(in the rows, 128 means zero)
The rows below come in pairs that one turn or mirror swaps. Which row does each named row swap with?
The rows were stretched afterwards, more along some directions than others.
Z200: [131 118 141 117 117 145 159 155 124 160 140 143 141 109 103 139 145 121
 147 142 121  94 112]
Z904: [131 111 133 102 124 153  79 145 175 139 151 103 130 121 110 153 135 115
 158 151 122 101 137]
Z867: [ 98 119 131  99 102 151  97 133 148 151 136 134 118 130 146 134 110 103
 145 136 106  95 137]
Z475: [138 122 144 129 130 155 160 174 131 165 133 145 126 117  97 140 154 121
 139 133 129 101 137]
Z584: [127 118 140 119 121 133 156 155 146 157 129 145 128 115  96 138 148 120
 132 143 121  95 120]
Z225: [108 124 120 122 134 159 103 136 128 121 137 120 175 124  94 127 123 140
 137 135 132 150 122]
Z107: [107 123 126 122 135 167 109 137 122 124 141 116 178 119  91 128 126 141
 143 134 136 144 123]
Z375: [135 121 137 125 123 139 162 154 122 158 137 141 137 110 100 142 144 137
 140 142 121 102 119]
Z310: [127 115 152 131 115 165 114 192 147 164 161 129 115 122 115 142 139 119
 106 126 134 123 178]
Z497: [112 125 124 127 137 164  99 140 121 125 142 117 172 125  90 134 125 140
 142 137 134 155 123]
Z866: [133 121 136 104 118 153  79 142 178 141 148  97 137 121 118 154 135 112
 166 139 123  99 136]
Z847: [104 122 130 115 137 161 102 129 120 123 141 119 176 124  92 127 127 141
 148 131 129 143 116]
Z27: [114 154 144 149 141 116 133  98 106 126 111 131 151 147 115 140 118 125
 122 100 142 144 136]
Z531: [131 123 145 119 121 148 157 162 131 165 138 135 131 120 101 144 151 122
 142 144 124  95 132]
Z541: [131 150  98 138  99 100 112 118 150 114 127 113 128 124 129 123 114 150
 108 135 144 162 132]
Z791: [129 115 138 120 124 139 158 145 119 155 137 139 132 118 106 140 148 127
 141 139 121  93 111]
Z874: [108 151 146 138 135 101 136  93 107 121 120 126 149 145 122 129 111 122
 119 105 139 143 129]
Z660: [123 115 154 127 113 168 117 200 144 168 161 126 107 121 113 145 140 116
 112 132 131 120 181]
Z683: [128 144 103 140  99  94 113 117 160 109 120 113 123 129 141 121 116 150
 108 125 135 147 136]
Z922: [141 115 121 123 116 116 139 128 139 120 107 115 135 128 155 127 135 112
 137 112 131 136 135]
Z750: [140 110 126 131 122 123 140 133 144 119 113 109 136 133 151 132 134 118
 135 115 130 134 147]
Z825: [128 116 157 127 112 169 115 192 143 166 160 123 111 121 107 145 138 114
 112 128 130 119 175]
Z195: [138 122 146 101 129 159  90 135 172 135 146  96 138 122 111 145 141 112
 177 131 126  96 124]
Z632: [ 98 113 137  96 105 153 104 142 150 150 137 130 129 130 143 132 110 100
 147 140 108  88 139]
Z932: [112 154 151 147 140 109 136  95 112 120 113 130 153 143 120 135 114 129
 113 105 142 143 139]
Z210: [133 120 152 124 124 148 158 161 131 163 138 144 126 114 108 138 152 116
 140 136 127  87 128]
Z337: [124 118 147 119 117 150 152 167 129 169 147 145 126 110  97 144 148 117
 136 148 121  95 121]
Z544: [110 120 127 122 141 162 103 135 118 122 146 119 177 118  89 121 123 142
 137 142 134 147 116]
Z283: [122 150 142 146 137  98 141  92 108 115 109 131 147 148 120 135 116 135
 119 105 144 148 136]
Z711: [126 118 154 126 114 169 114 197 139 166 165 126 113 113 109 143 140 117
 114 131 134 123 170]
Z476: [135 151 101 137 100  91 115 111 154 106 122 115 132 131 136 124 115 146
 115 119 143 159 129]
Z35: [120 152 146 148 133 104 148  96 101 122 116 129 150 144 118 138 118 130
 118 105 143 143 137]
Z180: [128 125 136 104 124 151  87 146 154 147 158 102 127 119 111 152 134 121
 173 146 115 105 121]
Z926: [122 120 155 127 113 166 112 184 143 165 160 130 115 118 111 141 140 115
 105 130 130 119 171]
Z850: [121 117 132 100 126 150  77 141 168 136 151 101 138 120 118 142 129 120
 173 141 110  94 120]
Z410: [124 121 138 104 123 147  79 142 165 140 154 108 136 110 112 144 132 114
 162 145 113  92 112]
Z808: [128 114 149  98 119 154  82 145 168 144 152 105 130 120 127 152 138 108
 166 139 115  86 128]
Z439: [137 111 126 127 114 113 144 132 142 120 108 112 129 139 155 132 137 117
 137 113 128 135 145]
Z5: [135 121 143 107 130 157  79 141 165 141 149 108 137 123 125 153 136 120
 173 127 124 100 130]
Z166: [124 156 105 138  98  92 117 112 152 111 117 117 131 124 142 124 112 144
 107 119 137 152 130]
Z441: [129 156 103 144 100 100 110 122 151 114 118 111 125 132 135 125 113 143
 114 117 141 159 135]
Z649: [150 114 120 130 120 121 137 138 151 123 105 119 127 134 152 133 138 115
 135 113 128 140 144]
Z873: [121 145 105 138 102  95 111 120 148 110 125 113 121 132 140 118 109 150
 104 129 138 157 136]
Z443: [144 113 124 127 123 123 136 132 145 119 112 114 132 135 153 134 137 120
 136 112 133 142 147]
Z608: [113 152 146 153 136 100 143 101 103 122 107 128 144 149 120 135 115 134
 114 103 139 145 140]
Z407: [127 118 142 123 118 151 162 161 130 166 147 138 131 118  98 142 147 128
 141 145 130 100 136]
Z759: [ 99 118 127 114 134 162 101 132 123 127 149 119 175 126  96 124 124 142
 139 136 130 143 123]
Z550: [141 117 150 103 126 153  90 146 165 137 153 100 131 114 109 145 142 112
 170 138 123  98 122]
Z976: [106 120 123 117 138 158 105 128 125 119 137 121 179 124  95 127 123 142
 139 136 131 146 120]
Z338: [136 116 140 108 132 153  84 138 159 133 150 101 133 122 111 148 141 121
 163 138 122  98 117]
Z301: [134 155  98 143 107 103 110 117 150 110 116 114 127 135 136 120 117 147
 114 114 148 161 141]
Z91: [112 155 141 146 134 109 132 103 102 126 108 131 150 148 125 139 112 124
 113 100 145 150 141]
Z605: [146 115 119 128 119 121 130 136 150 124 102 121 123 135 153 135 134 114
 130 115 130 141 150]
Z381: [111 150 130 148 139  96 134  91 107 116 109 129 150 150 119 128 108 138
 112 109 137 148 134]
Z524: [132 152 104 137  98  96 112 111 154 107 125 110 127 127 135 124 114 145
 117 125 139 153 130]
Z474: [135 154 104 141 102  99 114 123 147 112 116 123 126 124 138 122 113 150
 103 125 143 157 137]
Z78: [114 149 143 139 131 105 138  88 107 123 113 123 156 147 125 136 116 124
 122 106 144 143 137]
Z654: [108 124 125 119 139 174  96 134 123 123 143 114 178 122  92 126 126 140
 149 134 132 144 118]
Z296: [125 112 135 115 114 159 151 160 131 166 154 136 138 121 110 144 148 124
 145 143 131  97 138]
Z280: [140 111 126 131 123 118 147 135 137 123 107 115 129 132 149 131 137 121
 131 115 125 134 143]
Z406: [139 113 127 130 123 120 138 132 140 119 109 115 130 138 155 133 134 120
 136 110 130 139 150]
Z66: [103 115 135  99  99 159 105 145 145 154 139 129 117 131 142 134 112 107
 152 134 110  94 144]
Z910: [ 95 117 130  97 104 149  96 136 153 147 129 134 122 132 142 133 109 103
 147 133 109  95 138]
Z71: [ 95 116 132  98 103 160  96 151 150 156 141 129 125 132 140 138 110 102
 149 139 108  95 147]

Z310 is swapped with Z910
Z406 is swapped with Z225
Z654 is swapped with Z280
Z791 is swapped with Z338
Z443 is swapped with Z976
Z439 is swapped with Z497
Z874 is swapped with Z474

